123; 161; 167; 103
125; 157; 164; 98
167; 78; 72; 114
159; 85; 80; 127
|
123; 161
125; 157

119; 88; 166
144; 130; 161
114; 185; 150
154; 107; 134
|
119; 88
144; 130

185; 169; 146; 121; 132
88; 95; 150; 196; 113
192; 143; 143; 155; 103
|
185; 169
88; 95

108; 90; 128; 103
120; 115; 125; 120
153; 180; 127; 160
133; 142; 122; 138
|
108; 90
120; 115

128; 91; 149; 122; 122
115; 161; 160; 66; 190
114; 119; 172; 62; 178
|
128; 91
115; 161

105; 161; 104; 143; 116
134; 182; 133; 161; 138
|
105; 161
134; 182
---
154; 93; 178; 81
67; 97; 98; 91
156; 97; 181; 87
134; 82; 169; 70
151; 88; 176; 76
|
154; 178
67; 98
156; 181
134; 169
151; 176

113; 167; 145; 118; 139; 111; 112; 94
192; 127; 151; 174; 101; 163; 150; 151
|
113; 145; 139; 112
192; 151; 101; 150

142; 75; 140; 138; 77; 103; 138; 139; 138; 84; 82
140; 78; 144; 125; 78; 86; 142; 115; 146; 80; 80
87; 183; 95; 81; 181; 178; 98; 70; 91; 181; 182
156; 68; 153; 152; 68; 72; 155; 153; 154; 68; 68
|
142; 140; 77; 138; 138; 82
140; 144; 78; 142; 146; 80
87; 95; 181; 98; 91; 182
156; 153; 68; 155; 154; 68

106; 141; 125; 140; 145; 79
126; 141; 123; 130; 143; 106
121; 134; 123; 136; 145; 73
133; 155; 123; 130; 145; 103
126; 146; 123; 120; 145; 95
121; 145; 123; 124; 145; 95
121; 141; 126; 130; 145; 78
126; 137; 124; 130; 142; 110
126; 144; 121; 130; 138; 106
129; 120; 123; 130; 145; 62
126; 141; 123; 127; 138; 99
|
106; 125; 145
126; 123; 143
121; 123; 145
133; 123; 145
126; 123; 145
121; 123; 145
121; 126; 145
126; 124; 142
126; 121; 138
129; 123; 145
126; 123; 138

140; 132; 94; 145; 123; 134; 139; 133; 139; 132; 101; 129; 131; 135
127; 128; 129; 127; 129; 129; 128; 127; 127; 129; 129; 127; 127; 127
125; 127; 131; 125; 128; 131; 132; 127; 125; 128; 127; 128; 128; 125
127; 99; 131; 121; 168; 122; 121; 122; 128; 182; 107; 85; 81; 120
128; 129; 129; 129; 128; 129; 129; 126; 128; 128; 127; 128; 128; 128
129; 127; 126; 129; 127; 126; 126; 129; 130; 129; 127; 128; 127; 129
|
140; 94; 123; 139; 139; 101; 131
127; 129; 129; 128; 127; 129; 127
125; 131; 128; 132; 125; 127; 128
127; 131; 168; 121; 128; 107; 81
128; 129; 128; 129; 128; 127; 128
129; 126; 127; 126; 130; 127; 127

142; 152; 146; 145; 77; 159
106; 109; 123; 135; 99; 108
132; 134; 137; 164; 109; 117
121; 103; 105; 133; 196; 101
141; 151; 142; 82; 147; 155
|
142; 146; 77
106; 123; 99
132; 137; 109
121; 105; 196
141; 142; 147
---
150; 159; 81
82; 175; 185
|
150; 175

153; 73; 76; 108; 168
127; 114; 157; 74; 133
|
153; 114

92; 89; 115; 153
143; 133; 72; 97
|
92; 133

105; 88
172; 105
113; 113
92; 187
|
105; 105

177; 131; 135; 68
124; 124; 130; 128
|
177; 124

114; 60; 124; 124
128; 130; 113; 126
|
114; 130
